0: [ 78 174 166 138 206  98 147 160 143 119 112 100 157 152 112  79 164  95
 101  67 114 161 209  95 183 131  82 161 177  88 143  98 205 205 152 136
 124 156 139 130  74 168 146 167 186 199 137 130]
1: [142 129 106 136 128 106 136 149 120 141  93 124 136 115 153 124 193  98
 140  92  96 131 155 143 123  94 134 119 138 135 145 135 147 176 130 124
 112 101 130 117 120 135 129 130 148 164 112 107]
2: [ 43 204 119 114 190 112 105 110 179  65 157 144 153 161  29 126  65 146
 149  78 142 147  97 116 156 153 112 171  20 100  60 134 146  65  89 109
 183 194 111 125 172 138  70 116 149  97   1 205]
3: [144 151 125 116 108 156 111 107  79 130 214 126 103  74 227 121 114 111
 110 158 122 159 103 164 120  91 167 108 169 155 131 150  45  73 138 139
 124  70 140 121 129  41 118 128 154 127 115 115]
4: [ 72  83 131 171 193 102 141 154 134 139 100  55  89 163  58  88 191 165
 112  66 111 149 115  86  86 212  85 154 209  94 183 170 172 151 135 161
 150 107 168 122  81 247 152 166  87  87 147  89]
5: [172 100  80 134  38 149 160 141  89 142 148 144 112  98 136 171 147 120
 160 175 133 110  96 164  75 150 160  83 118 185 132 170  97  66 130 120
 102  90 119 106 186  71 120 110  89 122 156 108]
6: [144 119 120 180 135  97 130 175 118 163  51 117 170 125 162 111 217  76
 154  92  99 164 184 109 152  68  73 165 193  98 102 133 189 197  89 125
 155 124 153  85  94 185  97 136 142 153 146  79]
7: [ 90 141 183  95 206 131 121  98 136 124 154  90 113 143 118  91  64 170
  62 121 159 109 123 124 170 160 127 154  94  71 148 107 156 146 147 140
 128 163 110 163 125 132 178 137 171 148 133 166]
8: [187 101 112 172 102 130 120 147 118  95  77 162 162 107 146 125 195  89
 172  98 110 125 208 144 143  81 126 165 182  91  99 111 163 172  93 138
 208 135 148  87 102 185  81 149 158 109 107  97]
9: [141 106 134 112  91 131 140 140 121 138 139 118 111 127 117 152 118 171
 130 139 148 113 135 117 104 165 142  99 111 140 127 132 110 110 136 121
 119 143 111 142 142 105 151 119 112 133 132 148]
10: [130 105 141  98 125 131 137 116 146 134 144 142 116 129 139 137  76 160
  97 140 144 101 118 127 118 132 143 108 117 155 139 116 116 136 148 136
 104 127 117 156 128  86 159 115 125 129 141 152]
11: [151 122 107 166 127 111 139 177 128 152  62 108 163 139 148 118 207  76
 147 101 115 152 167 148 136  85  99 159 189 100 136 124 184 192  95 129
 142 104 143 108 108 203  88 145 146 166 138  78]
12: [157 117 118 134  83 130 153 146 118 117 147 134 113 112 123 159 147 121
 144 137 118 110 130 145 112 127 144 112 117 156 129 122 104  99 144 123
 114 122 120 125 143 112 129 128 119 141 144 115]
13: [146 121 144 104 100 152 123 109  96 106 164 130 103 133 119 134  81 165
 107 148 159 109 137 143 126 165 155 111 103 127 132 131 106 103 150 135
 131 135 115 148 150 114 156 125 130 125 134 153]
14: [165 125 103 159 111 123 132 155 127 144 106 132 153 120 176 128 217  64
 146 121  66 148 147 163 127  71 133 137 166 143 120 128 164 154 115 110
 136  89 169  76 109 134 100 137 118 154 139  82]
15: [186 110 106 141  63 134 151 132 121 129 132 144 108 107 127 160 140 125
 157 172 135 125 116 149 100 159 137 111 151 172 106 159  85  75 120 115
 128 137 124 105 154 100 127 113  75 104 150 129]
16: [144 146 145 151 142 114 129 146 145 124  95 116 153 132 140 124 181  90
 137 103 106 150 161 127 130 106 101 142 163 110 140 138 151 176 114 112
 116 132 143 113  85 160 119 132 123 163 141 117]
17: [105 136 195 142 179  99 128 144 148 116  70  48 155 149 104 112 190 110
 105  81 192 152 157 117 177 121  46 163 102  92 141 124 212 163 100 120
 117 147 168 134 104 182 124 146 161 166 137 115]
18: [150 133 138  90 114 136 129 102 135 126 164 134 118 134 117 144  50 195
 116 167 158  97 107 134 103 164 162 109  90 137 130 129  93  92 144 119
 115 151 114 156 162 102 151 102 108 116 131 165]
19: [172 129 133 165 112 104 140 157 107 153  81 112 164 141 143 125 200 100
 154 109 123 161 174 115 125  97  84 143 199 129 107 143 150 158 105 105
 129 119 145  78  93 183  93 131  97 133 155  95]
20: [147 104 110 165 132 117 150 164 123 163  87 129 149 139 175 101 191  75
 145 116  98 139 167 142 139  78 125 146 151 119 152 115 167 179  92 134
 126  87 139 110 117 156 129 143 163 172 148  76]

[132 115  74 167 112 112 158 183 124 165  90 121 154 139 157 120 210  83
 177 122  82 144 136 140 111 113 120 134 167 166 135 158 170 143  90 131
 108  79 146  76 136 147 118 130 112 158 143  80] 14 20 1
[168 107 113 111  68 150 131 122 113 117 132 135 109 105 123 158 129 135
 152 142 167 122 128 144 126 135 128 142  79 166 133 114  84  83 130 117
 139 137 139 132 136  95 131 135  92 110 143 127] 12 15 9
[141 138  88 121  60 160 103 102 102 115 192 131  91  68 235 133 144  94
 144 157 150 173 119 163 118 101 156 106 171 158 141 176  28  27 115 127
 133  99 117 118 150  47 103 124 131 120  91 127] 3 15 5
[130 130 149 129 132 126 134 123 144 137 127 111 125 129 110 130 126 135
 118 136 144 130 127 120 146 147 116 119 137 125 128 139 146 122 123 127
 122 147 128 126 132 116 149 126 117 144 146 150] 9 10 12
[155 109 112 133  74 150 134 138 100 118 143 126  99 114 131 156 153 124
 146 135 132 118 137 136 127 136 125 111 155 136 124 135 111 111 150 116
 124 128 134 115 138 114 150 128 129 133 146 117] 12 9 15
[ 96 130 177 107 191 123  78  60 179 147  91 102 114 217 151 112  43 140
 106  78 163  64  97  96 174  91 128 172 107  63 193  53 121 233 111 147
 135 169  92 141 113 138 188  91 170 150 140 201] 7 10 13
[ 90 118 146 102 156 144 140  81 153 109 136 137  95 111 141  84  99 139
  67 127 142 127 106 106 151 145 125 162 104  86 137 124 131 125 141 126
 143 152 103 162 106  82 159 124 161 129 108 184] 7 10 13
[145  92 156 126 191 105  86  57 242 156 177 206 142 184 151 145  37 141
 193  88 147  55 122 164  64  36 162 218  83 143 230  59  81 137 159  86
 101 147 100 122 144  76 157  87 148 161 144 204] 10 18 13
[117  86 192  80 138 126  93 106 139 118 110 156 161  72 131 141  59 208
  77 250 109  57  53  95  59 221 195  65  69 141 101 111  69 100 178 178
 127 229 120 210  69 144 159 106  40   0 112 112] 18 10 13
[ 33 222 112 105 199 130  94 118 182  72 151 153 157 205  42 102  25 155
 127  95 159 140  86  93 147 143 130 169   0 123  85 111 136  72  79 148
 169 168 114 130 186 155  68 117 147  94   3 228] 2 7 18
[ 18  91 198  78 169 163  90  93 124 144 130 111 110  79 103 126  51 196
  69 148 136 149 123  59  91 175 116  50 125 140 144 162  83 164 188 185
 103 215 110 191  35 160 135 125  88  96 126  85] 10 9 7
[168  86  95 139  82 148 145 128 110 116 136 162 125 118 136 138 138 125
 151 160 119 118 130 158 111 125 149 108 131 165 128 138  97  93 139 127
 139 100 123 110 148  98 123 114 129 127 140 119] 12 15 5
